One turning vector, and how many ticks it has turned:
The counts run from 0 to 164.
[146 136  73  69 100 168  89 143 131 126 120 133 130  91 117 135 101 147
 170  91 131 158 100 134 111 116  88 137 132 145 129 126 132 105 133 129
 139  94 165 143 188 114 126 121 141  77 165 118  82 115  87 142 137 139
 146 126 132]  40
[148 137 130 108 110 193 119 143 144 123 136 127  96  93 132 138 140 134
 203 168 160 180 108 132 139 123 149 117 133 133 123 132 117 145 128 149
 107 122 175 161 148  91 103 118 165 132 130 105  75 129 115 166 117 161
 162 111 119]  58
[171 145 132 120  47 152  93 145 154 118 147 110 107 124 112 170  96 150
 191 139 160 146 158 113 138 157 127 144 110 156 128  99 144  74 146 113
 128 108 178 139 146 121 130 134 141 144 162 117 103 128 114 151 130 132
 163  98 119]  64
[114 159 112 107  94 138  99 147 149 160 134 104  98 111 118 139 102 149
 180 162 154 180  81 162 132 138 149 151 123 138 121 158  72 127 159 153
 146 116 147 157 164 128 128 138 155  98 126 147  80  98  78 172 131 174
 129 122 135]  81
[165 153 114 122  91 189 107 144 104  81 106 107 150 108 142 147 172 119
 164 165 171 135 120 108 105 129 146  88 140 157 112 139 108 140 125  93
 153 117 147 165 144 114 122  75  95 135 121  47 130  97 124 101 134 148
 144 121 112]  160
[154 148 111  88 104 166 138 193 127 106 126 117 116 101 120 117 132 150
 184 106 172 183 142 145 146 139 150 156 108 141 140 130  97 129 135 126
 133 114 176 145 159 102 124 149 141 117 132  65 112  93 137 142 158 138
 173  90 107]  54
[158 144 111  96 110 154 119 166 112 114 107 104 170 121 158  98 131 131
 180  85 168 139  84 120 101 130 117 134 144 160 140 155  88 154 125 105
 147 114 187 167 148 124 119 125 116 113 141  88 106 107 123  84 164 156
 135 117 113]  43
[178 129 146 122 108 149 123 154 109 117 122 103 142 115 133 151  61 160
 184 107 152 162 103 146 153 107 131 168 132 150 177 130  81 102 154 142
 176 116 176 141 148 103 116 147 136 149 148 129 103  90 115 109 123 138
 153 109 106]  67
[152 142 112  90 136 182 120 143 105 114  98 112 151  91 144 111 111 139
 169 103 148 171  67 148 124 102 118 118 167 144 139 147  77 160 131 152
 145 122 183 173 163 127 106 131 128  96 137 110  86 112  82 107 144 152
 122 134 104]  44
[124 142 144  92  70 176  75 150 126 154 118 100 139 106 142 152 146 114
 186 172 151 135 101 113  88 135 125 109 145 150 109 119 133 153 148 122
 156 123 149 175 142 146 147  77 152  84 119 123 129 115  83 162 151 162
 157 136 154]  146
[134 140 114 104  73 114 110 135  81 145 113  88 173  89 115 150  93 150
 102 143 167 124 135 147 109 150 112 127 128 174 153 137  92 111 177  97
 132 111 156 151 147 176 140 136 160  96 134  77 130  85 101 136 131 134
 155 105 136]  114
[151 140 146 130  87 156 146 143 130 129 113 119  91 120 146 137 101 148
 206 130 161 172  83 117 132 124 146 116 149 145 139 120 104 162 101 126
 102 112 184 182 124 112  92 131 150 138 148 101  69 129 123 138 136 162
 155 116  94]  57
[178 173 122 127  69 182  88 139 115 111 105  72 146 123 140 141  98 126
 148 167 184 125 133 151 144 128 128 131 143 157 138 134 102 114 193 137
 141 145 164 149 173 132 121  98 133 140 130 115 135 104 108 107 103 153
 121 135 144]  73
[156 133 139 138  92 161 118 134  99 126 130 115 168  89 144 146 150 143
 141 169 170 128 132 112 104 134 117  96 123 186 120 137 130 127 140  85
 125  96 130 118 137 133 122 112 148 129 118  26  91 118 123 146 113 152
 149  86 172]  124
[150 135 125 134  63 156 106 129 111 116 121 104 157 115 116 166 161 144
 167 173 168 131 143  88  93 146 142 125 121 157  93 116 138 121 129  80
 129  94 144 163 132 103 117  88 108 126 118  83 123  84 126 153 160 112
 173  84 101]  24
[190 160 154 157 116 161 105 130 122 119 146 102 157 121 131 131 105 145
 204 177 163 149 103 113 126 139 148 149 142 182 122 151 100 136 144 165
 147 110 190 123 152  82 107 134 137 147 108 156  81 120 100 129 136 135
 131 114 128]  71
[138 101 156 110  98 145 109 156 103 139 100 104 196 119 129 139 101 134
 165 104 152 137  72 112  92  92 127 137 149 170 154 135  93 141 165 117
 200 113 144 174 129 112 119 136 118 105 118 123 102  77 123 121 159 140
 140 129 132]  143
[147 127 120 110  52 141 116 130 153 137 129 143 129  99 108 109 108 136
 163 100 166 168 127  98 104 129 123 117 119 179 101 123 105 116 116 111
 120 117 160 148 144 138 122 131 142 120 156  76  46 102 112 163 147 137
 132  94 101]  52
[172 113 139 106 140 166 117 158  93 123 103  91 137 107 150 143 131 168
 165 157 148 165  99 146 156  97 139 124 113 130 172 129 107 122 168 106
 181  93 134 151 152 107 134 149 128 101 118  68 120 116 121 116 140 146
 178 101 154]  131
[161 163 114  93  64 144 118 156 110 105 104  88 109 107 119 132 108 147
 131 108 180 152 146 140 146 137 111 120 121 143 131 118 111 135 157 114
  87 113 180 178 171 128 127 121 139 109 154  68 128  96 121 124 136 128
 143 126 100]  50
[130 157 127 128  82 103 114 157 121 128 113  94 135 147 137 128  73 156
 178  97 188 134  95 130 110 151 137 146 135 181 140 139  62 120 162  86
 132 140 172 163 152 122 127 137 144 133 121 102  95  80 142  96 142 165
 114 134 132]  79
[135 103 127 111  74 155  99 107 110 162  95 106 148 100 107 154  82 160
 123 120 159 140  89 105 111  93 100 111 133 159 129 109 136 106 165 112
 140  99 144 166 166  95  94 127 151  91 137 122  66 104 105 159 128 127
 149 121 148]  139
[173 150 131 123  92 191 113 156 133 129 139 114 128  88 133 132 149 129
 189 194 169 170 146 134 154 138 155 123 130 149 137 139 108 139 142 162
 133 123 167 139 134 121 117 113 142 149 132  82 112 115 101 167 120 131
 161  95 102]  59
[151 112 137 100  76 159  77 130 123 166 117  94 142 101  97 153  96 166
 151 129 128 154 114 102 116 121 105 141 105 146 132 100 143 100 168 114
 155  73 144 156 168 106 120 139 151  65 134 152 102 106  90 184 156 121
 174 107 127]  140
[151 131 124  90  74 196  81 125 109 131 109 101 146 121 152 174 125 117
 189 154 146 119  84 131 101 112 126 110 175 119 144 112 128 138 125 110
 144 117 157 207 122 144 118  70 121 120 151  99 117 127  98 107 125 144
 137 134 121]  33
[145 132 120 102  69 145  80 165 136 147 119  90 152 116 119 149 121 145
 187 132 152 134 145  98 100 123 122 163 100 151 132 108 157 107 165  88
 170  96 147 149 149 116 144 137 144  76 123 133 132 109 107 152 170 132
 185 104 153]  141
[119 121 127 117  88 120 116 121 122 147 110 129 131 108 115 144 102 164
 158 109 134 164  61  88  81 105 125 103 122 164 109 121  99 127 123  76
 156  79 113 184 136 137 127 131 125  92 132 105  65  89 108 146 168 163
 141 120 119]  16
[162 119 128 106 134 163 114 151  96 110 118 110 166  97 122 170 146 159
 200 142 132 150 100 131 132 108 138 152 134 128 153 134 101 144 134 144
 170  83 172 172 131  93 109 120 113 114 126 115 142  92 109 119 152 108
 192 103 100]  31
[142 167 102 109 108 154  97 124  86 138 111  61 132 122 149 147 115 148
 139 167 157 120 105 185 116 131 135 118 140 119 143 159  99 132 177 122
  99 129 158 180 159 151 128 124 158  88 119 104 124 151  89 120 118 139
 148 122 170]  109
[159 129 175 153  90 150 101 124  99 139 104  83 139 133 155 160 104 140
 183 164 133 143  88 102 108 110 137  95 142 142 135 101 126 135 153  89
 141  87 142 197 112 143 116 130 145 110 124 110  97 152  99 122 150 152
 151 107 130]  133
[160 153 146 115 100 147 120 143 108 144 135 106 120 101 132 157 158 142
 152 195 154 136 134 116 116 152 127 109 104 157 117 123 138 136 139  86
  93  92 150 134 154 131 138 112 164  92 116  56 119 133 103 171 133 161
 176 100 163]  123
[129 140 136 126 111 157 146 118 105 117  85  88 112 114 122 152 134 161
 162 141 155 154  55 119 104 101 151  95 136 136 112 111 105 172 135  98
 123  97 145 206 149  77  87  95 119 107 115  86 102 107 132 127 145 149
 150 130 110]  21
[113 132 121 139 100  97 124 123 132 140 159 139 116 126 136 174 113 179
 212 160 143 159  69 122 100 145 169 132 133 146 136 159  94 101  97 104
 128  95 158 166 114 112 118 125 146 145 131 107  86 121 118 144 134 169
 151  93 123]  93
[131 121 131  96 115 160 120 130 138 143 118 137 108  96 124 148 129 136
 197 137 128 167  52 124 107 107 136  93 152 143 123 132  92 142 107 118
 156  90 135 168 155 109 102  92 124 101 135  93  77 101  89 139 139 180
 140 132 119]  157
[178 127 113 124  66 159  89 159 153 111 153 130 141 126 142 142 112 147
 208 112 178 132 136 102 122 143 131 153 121 169 138 116 139  87 139  97
 148 129 182 118 129 104 123 129 129 166 146  94  85 111 141 125 127 146
 153  91 137]  65
[156 154  93 105  68 147  87 149 141 124 133  92 144 112 111 122 109 140
 156 146 175 159 140 147 131 146 137 162 102 169 121 157  91  81 181 138
 159 131 154 115 178 112 144 131 138 123 122 124 105  63 109 156 132 139
 129 102 152]  77
[164 153 129 119  68 173  69 140 148 135 126 102 107 148 159 145  96 129
 220 148 154 145  97 143 124 129 140 138 145 138 151 130 122 106 146 117
 144 137 163 173 135 145 135 121 154 141 140 126  82 149  91 127 115 176
 130 128 144]  69
